128 stands for zero in the data rows.
Here is a table of points, one per row:
[183  94 155  89 133  83 122 146  78 131 125 145 154  95 133 126 107 146
  87  85 108  98 149 112 190  53 135 126 175 127 127 114]
[106  52 130 143 157 163 126 174 113 152 175 159 137 158 141 183  89 133
 152 166 166 110 205 108 104 157 136 159  78 152  72 114]
[183 145 141 108 124 165 126  71 118 122  78 144 179 105  95  65 107 120
 161 119 168 143 177 160 117 109  97 134 148 127 138 212]
[138 153 158  87 115 144 178 154 154 132 147 164 107  44 128 175 177  53
 148 235 118 111 118 147 112  86  89 161 116 145 142  93]
[160 139 110 166 106 101  86 115 156 187 146 124 191 106  91 172 118 177
  82 102 167 127 137  68 114 117 128 132  58 118 147 139]
[120 100 150 168 172 128 156  99 159 131 111 155 132 188 140 130 115 187
 200  72 134 158  66 140 108 128 200 130  78  69 138 138]
[133 134 201 181 136 145  83 169 102 163 196  54 123 155 110  26 152 119
  96 136 123 171  95  98 153 133 110  64  94 150 169 138]
[124 113  82 144 107 111 138 173 143 133 132  95 148 168 135 149  92 142
 159 158 128 160 136  85 115 107 100 117 129 108 125 165]
[159  79 131 105 126 176 125 105 115 104 122 102 129 142 174 156 127 116
 171  81 101 125 158 153  67 105 118 130 111 141 126 113]
[111 150 146 118 107 153 116  86  63  78 123 137 129 122  74 148 104 143
  75 125 101 128 231 159 166 121  74  90 214  67 127 160]
[117 148 115 105 156 127 144 147 132 136 156 129 115 133 175 169  75  97
 104 142 177 166 110 165 181 141 161 146 161 122 140 121]
[107 154 134  99 115 102 142 132 157 119 107 235 114  70 124 140 172 126
 129 159 113 135 171 122 161  87  94 111 191 115 111 163]
[113 112 120 154 147 106 155 114 141 126 130  98  73 225 110  83 123 131
 117 151 160 146  94 132  74 112  76 193 110 172 170 176]
[190 147 116 168 125  88 104 151 171 155 119  82 100 135 123 133 204  85
 123 144 143 141  38 125 117 152 108 157 126  75 114 116]
[141 103 121 171 118 113  93 102 223 117  94  82  71 135  67 169 194 134
 122 129 107 170  41  90  76 179  80  95  62 143 160 147]
[155 164 139 108 154 187 129 149 115 192 121 204 155 150 170 176 186 112
 132 116 114 101 134 109 197 159 155 125 158 123 176 127]
[109 137 146 181 137  89 114 131 108 139  99 103 157 138 145  99 125  97
 118 110 113 174 182 170 148 144  99 125 137 175 169 138]
[164 153 167 100 115 135 114 161 111 126 120 198 143 103 103 124 132  83
 167 109  89 113  97  88 136 100 152 104  87 146 133 115]
[ 78 129 153  91 161 157 140 103 146  70  87 195 142 179 111 138 127 139
 167 174  94 107  85 154 102 110 154 123 115 148 102  90]
[108 157  97 104 173 140 123 124  84  73 121 158 138  86  96  95  93 139
 123 102 124 125 145 138  93 150 141 114 161 124 115 134]
[148  94 197  94  77 127 149 131 127 216 148 169 140  21 168 206 109  67
 118 123 130 116 146 146 113  74 146  18 173 135 146  70]
[ 36 106 136 170 208 150 130 121  53 124 115  77 172 136 155 138 135 180
 118  93 134 179 116 131  94 108 114 134 137 137 117  80]
[ 76 101 111 127 152 142 109 131 137 105 125 116 170  79 124 128 117 121
  31 132 167  95 147  95 126 161 171 124 103 105 140  99]
[106 139 142 198 134  94 117 134 119 155 156  88  78 116  61 136 103 139
 125 140 147 188  14  82 172 116 156 176 114 210  91 125]
[162 113 125 108  69 155 157 175 134 125 139 181 119  64 159 209 159 111
 116 160 165 128 171 133 104 109 172 143 103 158 109  81]
[119 142 105 154 111 136 142 100  98 135 170 235 162  53 110 104  89  57
 167 119 147 155 193 131 119 140 152 156 110  78 139 180]
[147 103 108 124  99 101 134 159 191 121 131 143  99  95 131 156 163 169
 101 155 148 174  55 140 189 133 159 164 110 107 120 112]
[161 153 157 118 155 143 140 159  86  84 118 106 153 139 140  83 123 141
 153 103 158 115 173 145 121 153 107 144 183 212 145 123]
[135 144 176 101 124  96 104 216 104 185 140 153 122  79 137 151  76 111
 155  98 130 149 157 121  78 148 161 131 173 124 126  89]
[ 91 146 142 146 136 134 143 124 106 156 141 131 135 131 141 136 136 116
 134 110 144 146 124 137 166 105 134 124 117 132 200 122]
[ 78  60 151 148 150 153 172 122 181 121 198 177 133 117 122 175  87  91
 133 144 143 128  93 133 100 120 170 147 111 170  99  48]
[141 156 140 107 120  93 133 146 190 144  87  79 103  77  97 187 129 155
 144 141 156 145 125 138 162 137  84 166 199 130 128 114]
[ 68 138 175 103 115  74 146 102  69 106 114  50 146 180 126  85 102 120
 183 138 146 125 120 108  90 132 119 134  88 135 123 138]
[182 129 103 147 116  69 123  70 110 190 156 109  82 134 124 126  95 160
 158 152 168  98  91  73 119 129  46 156 122 132 109 169]
[119 191  97  66  85  95 147 120 112 107 104 119  94  90 133 149 152  91
 128 145  95 106 173 144  97  90 169 186 163 115 121 146]
[160 179 149 132 139 127 127  88 173 185 136 134 130  77 113  93 114 174
 145 140 148  80 201 122 164 135 129  82 105 177 118  90]
[131  75 126  98 101 115 103 119  87 157 141  93 129 149  78 147 130  91
  86 125 161 141 130 129 128 119 127 135 131 131 118 150]
[111 104 118 124 145 105 160 126  81  86 136 101  91 170 112 134  78 130
 153 115 157 111 137 117  62 114 122 130 115  67 140 135]
[116 167 111  41 112 156 118 157  96 171 190 105 123  79 143 194  49  59
 138 138  85 170 143 107 131  89 126  83  50 159 157 149]
[161 119 154 119 111 120 148 174 108 178 109 140  91 128 126 168  78  57
 167 154 173 145  73  84  95 134  97 108  97 131  94 107]
[103 111 136 165 176 111 105 129 220 177 110  66  82 135 106 133 157 135
 122 170 178 195  82 174  83 106 131 125  97 178 128 163]
[164 181  89  93 129 157 162  79 174 116  80 138 112 137 130 123 192 134
  68 114 168 109 200 217  87 103 183 161 142 103  94 114]
[ 55  70 183  91 168  92 122 157 121 120 110 154 169 103 150 198 176 125
 179 131 114  80 113  82 157 110 124 117  98 110 111  87]
[108 168 128 161 132 109 101 113  95  74 111 102 130 129 151 134  69 164
 128 176  48 158 219 137 165 143 155 157 121  85 119 157]
[179 174  66 100 151  58 137 128 164 124  73 148 140 157  97 162 137 127
 125 123 106 120 111 108 116 113 140  73 114  95 110 125]
[102  57 128 139 143 125 161 107 111 154 152 138 130  60  92 186 130 113
 174 186 108 112 123 100 132 148 194 171  95 144 140 102]
[153 177  85 141 219 136 135  97 115 109  82  45  37 227 128  86 142 166
  83  84  98 110 122 117 171 112 159 126 185 142 130 209]
[123 133 108  86 141 138 138 152 135 105 115 173 126  95 159 155 123 116
 223  68 147 114 196 170 123  84 170 165  78 105 117 128]
[144 135 129  82  38 157 139 148 154 157 107  73  91  75 123 108 127 156
 126 150  79 109 137 150 145 153 135 174 160 115 105 107]
[144 202 125 125 104 130 161 152 140  58 148 160 145  90 158 113 131 169
 110 107 127 148 149 173 134 124 116 126 124  94 118 125]
[140 103 124 177 169 113  76 140 119 179 117  75 186 173 132 140 117  69
  79 105 178 153 112  83  96 120  94 163 149 101 138 112]
[155 112 132 174  92 112 111  99 163 130 139  85  80 176 135 153 150 106
 150 108 134 150 101  47 150 150 146 127 112 144 124 138]
[139 169  85 180 110 113 162  62  98 100 155 112 158 158 110  82 126 172
 119 112 128 151 155 156 127 130 108 118 119 152 150 142]
[135 119 171 128 159 136 154 215  87 196 112 122 133 150  98  67  68  99
 136 173 108 137  64 116 127 182 137 159  54 114 159 110]
[114  96 128 135 178 164 119 141 135  59 152 196 105 144 210 118 149 162
 135 140  90 171  58 119  70 114 112  79 126  94  77 111]
[ 71 124 128 102 151 146  96  78  95  31 175 163 147  97 138 109  76 111
 161 124 132  97 181 153 100 133 127 155 164  94 158 131]
[ 46 123  99 152 167 129 114 110 118 113 118  79 150 185 122  77 175 115
 206 140 122 156 135 139  53 165 103  89 139  80  79 142]
[168 106 118 105 118 174 106 146 111  95 121  82 145 108 125  96 130  96
 128 144 105 125 113 103 111 154 107  99  89 142 208 123]
[151 174 120 132 107 141  91 141 123 137 177 164 133 125 105 150 143 110
 137 157 136 151 159 115 160 171 109  99 122 136 130 112]
[ 87 104 121 101 109 187 125 178 113 109 148 205 140 116 205  71 193 211
 152 109 155 127 114 114  54 128 130  99 126 133 133  67]
[158 177 116 215 149 122  77 106 148 156  26 152 102 166 134  93 160 172
  86  89  91 104  72 171 152 116  74 159 105 138 124 125]
[232 100  82 133 181 110 121  66 158 167  86  56 105 148 148 122 200 209
  77  85 161  90 102 199 147 108 111  96 174  90 128 169]
[195 211 156 135 136 137 163  82 101 115 122  70 130 121 109  84  89 126
 137 137 118 115 101 160 147 141  97 121 115 121 102 145]
[139 185 106 100  94 167 131  95 138 102 128 169 123  73 136 124 136  53
  98 127  88  95  90 168 167  99 151 137 131 143 189 136]
[108 165 120 123 130 135 165 129 110  92 166 189 113  98 150 135 153 114
 149 110 122  57 209 132 166 112 135 110 168 105  90 121]
[115 174 132 145 128 147 123 154 196 111 148  38  80 116 128 150 177 138
 153 121 144  95  74 139  70 153 115 127 127 156 119 126]
[155 125 114 155  98 112 129 115 204 158 107 126  89 140  92 172 136 122
 127 144 101 133  41 117 103 154  68 154 142 219  94 142]
[167  91 119 174 186  99 139 138 133  87 139 128 171 122 150 105 129 105
  84 136 106 151 163 172 103 111 157 133 151  68 121 116]
[101 143  89 179 162  76 134 160 103 163 105 111 128 156 151  87 127 172
 117 146 138 106 176 119 153 140  95 126 111  91 119 143]
[ 98 111 132 182 102 135 129 135 173 117 108  73  51 116 125  88 191 130
 151 143 139 125 133 115 135 135 124 163 131 134 148 185]
[115 100 113 131  85 118  93 177  93 120 136 156 134 104  97 100 114 108
 115 119 119  88  82  94 158 115 172 134 153 194 117 115]
[165 130 110 126  77 121 156 107 164 140 157 150 110 127 112 151  60  91
 131 160 172 111 136  84 150 127 128 165 161 123 127 116]
[ 99 116 142 155 129 120 101  86 120 151 169  76 130 141 107  71 133  70
  87  81 127 122  74 101 109 129 121 115 160 178 147 182]
[143 120 143 128 167 139 131  64 175 112  55 124 138 227 140 133 194 151
  65 113 104  82 152 148 187 131 116 104 131 143 103 165]
[200 137 119  99  92 168 154  88 201 119 109 109 104 176 150 187 123 163
  36 105 141 151 126 107  97 148  79 153 151 169 128 135]
[ 58  93 115 135 159 149 138 144  75 144 123 107 151  79 121  93 103 154
 148 113 176 124 135  71 156 108 159 150 143 140 126  72]
[132 123 102 148 106 157 143 127 118  85  45  98 141 127 122  21 175 202
  74  86  92 167 112 137 196 132  58 179 138 116 150 150]
[140  62 157  66 130 143  45 151 135 143 141 156 115 167  80 153 143 117
 195 111 113 107 144 156 161  97 170 104 110 133 163 109]
[196 191  86 120 123 148 118  92 124  96  75  80 121  82 125 147 134 178
  96 116 152 109 181 157 210 157  81 107 146 112  91 199]
[ 89 148 136 115 133 129 114 140 125 162 151 154 163 109 144 105 117  97
 108 150 110 149 183 142 178 158  95 153 174 124 100 142]
[203 185  99 147 116 105 124 144 158  95 155  76 164 184 149 109 127 154
 198 112 108 142 126 156 135 149 100 120 134 140 127 105]
[ 73 119 168 165  95 135 116 159 111 139 156  86 162 127 100  74 155 118
 105 233  92  66  57 112 194 159 131  84  69 100 127 117]
[ 88 159 108 129  84 152 158 150  88  92 152 117 151  71 114 105 136 143
  97  44  95 104 165 188 127 125 135 139 148  84  88 143]
There is one direction along which these points spread out most. Take the direction at right angles to it along which they spread out most. Go by this last direction. For each point below, how far along it does it lie, from 0 to 99? 50 is the average, and the first point above lies past it. One standard deviation of the points above along it is 16.
[106  63 168 116  88  25 154 152 146 146 161 143 107  86 120 130 106 105
 137 111 156 119  34 102 102 166 157  83  72 164 132 126] 15
[160 176 133 138 110 140 124 142 160 172  79 176 144  93 128 115 137 158
 143 145 145  55 130 112 148 153 180  85 121 175 153 160] 52
[ 98  94 130 143 100 138 140 134  44  82 101 158 150 196 147 118  93 155
  74 151 126 162 111 182 140 108 159 131  83 114 148 142] 55
[136 128  91 151 128 174 127 150 119 126 131 100 109 149 118 127  56 149
  67 113 166 165 114 125 176 118 126 122 117  64 152 123] 53
[126  34 124 128 127 137  47 104  97 146 138 113 131 160  99  98 116 120
 168 135 103 119  65 147  84 194 165 164 120 136 212 157] 31
[ 92 152 151 139 172 105 141 124 127 137 154 130 165 125 150 152 122 166
 147 139 114 123 150  53 137 144 150 110 120 174 107 150] 45
[155  83 133  72  48  92 109 151 136 142 153 184 138 168 107 117 170 101
 131  81 109 125 139 101 121 122 139  85 153 197 118  95] 43
[ 84 171 166 108  79 144 131 108 103 112 164 123 151 165 141  86 130 135
 100 155  84 125 143 170 114 128 101 107 173 107 149 136] 65
[ 12  62 113 158 167  94 170 128 108  80 133 131 114 217 155 164 135 139
 110 106 104 151 152 104  29 128 138 118 109  80  84  84] 42
[ 60  95 141  85 130 160 108 102 138 126 132 162 156 189 176 118  83 202
 152 176  86 161 118 142  80 137 178 155 162  76  87 136] 52
[127 119  88  93 135 161 172  95 122  53 118 149 154 106 157 129  91 103
 168 126 150  53 150 161 144 115 145 117 160 116 122 125] 70
[205  42  87  68 116 159 108 105 202 203 108 182 127 122 161 205 144 110
 133  70 124 118 180 107 124 101 128 114 160  67  84  39] 52
[129 146 158  99 122 107 126 139  92 122 194 191 123 141 127  97 140  84
 106 131  97 145 172 122 163 128 102 101 135 147 143 113] 55
